One turn or mirror swaps these rows in pairs. Which row does each one swap with?
q_48: 17 14 43 -5 6 9 22 -17 -9 -25 -5 17 -22 -43 2 0 -10 3 16
q_219: 7 -12 34 11 8 -17 1 21 -3 -4 20 6 -2 -16 35 2 -16 18 21
q_491: -4 -12 35 0 3 -16 4 19 -7 -11 21 15 5 -22 26 10 -23 22 14
q_394: 0 -2 27 6 27 24 -2 -36 -1 -5 -24 -15 -9 -14 -2 -26 5 -7 21
q_882: -6 -13 38 6 4 -24 6 18 -8 -10 19 14 3 -8 26 11 -17 17 5
q_817: -23 -5 0 13 26 18 -7 -2 -5 5 3 4 -10 12 43 -6 -8 10 21
q_561: 0 -16 39 0 2 -32 6 10 -16 -13 -2 10 4 -3 15 11 -22 29 2
q_583: -9 -8 15 -14 13 -16 3 -10 -5 -10 -26 24 12 3 -2 14 -10 15 -8
q_243: 6 -12 35 -12 3 -23 1 10 -7 -20 0 20 7 -3 12 12 -14 18 -4
q_299: -10 2 22 7 25 28 -6 -32 -8 -4 -21 -14 -10 -11 2 -27 5 -3 24
q_68: 17 15 52 -1 -3 6 26 -21 -14 -15 -8 19 -28 -28 3 -3 -11 -2 15
q_252: -16 7 30 10 -20 -2 15 -8 -42 6 -12 13 -28 -13 3 -3 -12 -8 -4
q_963: 9 -17 33 8 11 -19 5 17 0 -6 22 13 -2 -12 28 9 -20 13 18
q_959: -4 11 28 -7 2 11 1 -29 -19 -7 -22 -1 -30 5 4 -14 30 -7 12
q_116: 25 11 43 -6 6 7 20 -17 -4 -15 -7 10 -21 -42 6 -12 -1 -3 16
q_669: -2 20 43 0 -15 -1 18 -15 -32 -3 -16 23 -26 -17 -2 8 -11 -3 1
q_318: -7 -18 31 -7 5 -23 8 5 -14 -11 -17 19 10 -5 5 17 -18 22 -8
q_433: -16 14 0 -15 11 19 -14 3 -16 5 -14 31 -21 0 27 -24 -15 9 17
q_427: -23 -29 15 21 17 -7 -8 -21 -12 7 -8 -12 -7 17 16 5 -1 3 0
q_629: 12 5 31 8 23 23 3 -32 4 -17 -7 -2 -8 -36 10 -26 -4 4 33
q_997: -11 -26 9 13 28 9 -5 -24 -15 3 -16 1 -21 -12 -10 -21 -31 8 8
q_47: -10 7 -5 -17 16 16 -14 3 -21 6 -7 30 -20 0 31 -21 -13 11 15
q_988: 14 18 53 -2 -5 0 14 -20 -22 -13 -9 31 -31 -24 2 7 -1 9 4
q_380: -14 -22 -7 0 18 -8 9 -27 -7 2 -28 10 -2 0 5 1 -25 17 -4
q_180: -6 15 22 -1 5 16 4 -22 -21 3 -27 -2 -32 10 11 -11 24 -12 7
q_418: -10 21 19 -4 9 18 -1 -25 -14 -5 -29 4 -23 14 19 -9 21 -14 6
q_321: 26 17 47 3 10 3 13 -16 -11 -23 -1 17 -20 -36 5 -11 5 -4 17
q_73: -13 22 7 0 9 20 -1 -21 -10 -3 -20 12 -28 14 28 -5 12 -10 6
q_508: 30 13 44 -1 14 5 11 -24 4 -18 -5 10 -21 -38 5 -10 0 1 25
q_102: 5 -7 22 11 24 -5 -6 15 2 -2 24 10 -8 -15 33 -2 -20 24 27
q_517: -3 3 -5 -10 18 15 -8 3 -2 6 -4 32 -23 6 37 -11 -9 18 20
q_490: -28 -28 16 18 17 -4 -9 -17 -11 5 -12 -18 -1 7 4 -7 0 -1 4
q_781: -6 -10 20 19 17 10 -9 10 -3 -1 19 10 -2 -11 48 -7 -21 16 27
q_697: 20 13 37 0 24 15 7 -19 -2 -17 -4 -3 -21 -40 5 -22 1 9 31
q_666: -18 -26 11 12 20 -10 -5 -8 -7 7 -11 -6 -7 23 14 10 6 9 -3
q_944: 14 18 51 -3 3 2 24 -26 -7 -24 -10 16 -19 -32 2 -6 -1 -1 9
q_492: -2 -19 37 -7 1 -22 3 18 -2 -10 6 16 9 -13 22 9 -19 24 7
q_29: -13 -26 12 15 18 -16 -4 -8 -13 -5 0 -3 -17 28 23 6 3 14 3
q_46: -4 -23 7 11 26 6 -8 -25 -23 -1 -17 -3 -20 -17 -10 -28 -28 6 16
q_414: 7 -13 30 4 10 -27 8 10 -5 -8 22 4 5 -17 29 2 -11 23 12
q_901: -19 -5 3 17 17 16 -11 6 -8 9 7 5 -12 12 50 -3 -7 8 15
q_566: 13 12 45 4 -10 -1 24 -20 -26 -11 -7 15 -33 -25 4 3 -9 0 -2
q_601: -6 -2 18 6 28 27 -7 -38 -3 -5 -24 -14 -11 -12 6 -26 3 -2 23
q_834: -20 -5 4 17 23 20 -15 1 -9 8 3 5 -12 10 44 -6 -9 8 21
q_289: -21 13 18 -1 -2 18 -7 -1 -39 7 -19 23 -23 -1 4 -16 -6 -13 8
q_923: -3 -23 21 10 19 12 -5 -24 -17 1 -19 -11 -22 -18 -10 -35 -21 5 25

q_318 swaps with -> q_669
q_566 swaps with -> q_243
q_882 swaps with -> q_944
q_583 swaps with -> q_252
q_491 swaps with -> q_48
q_29 swaps with -> q_959

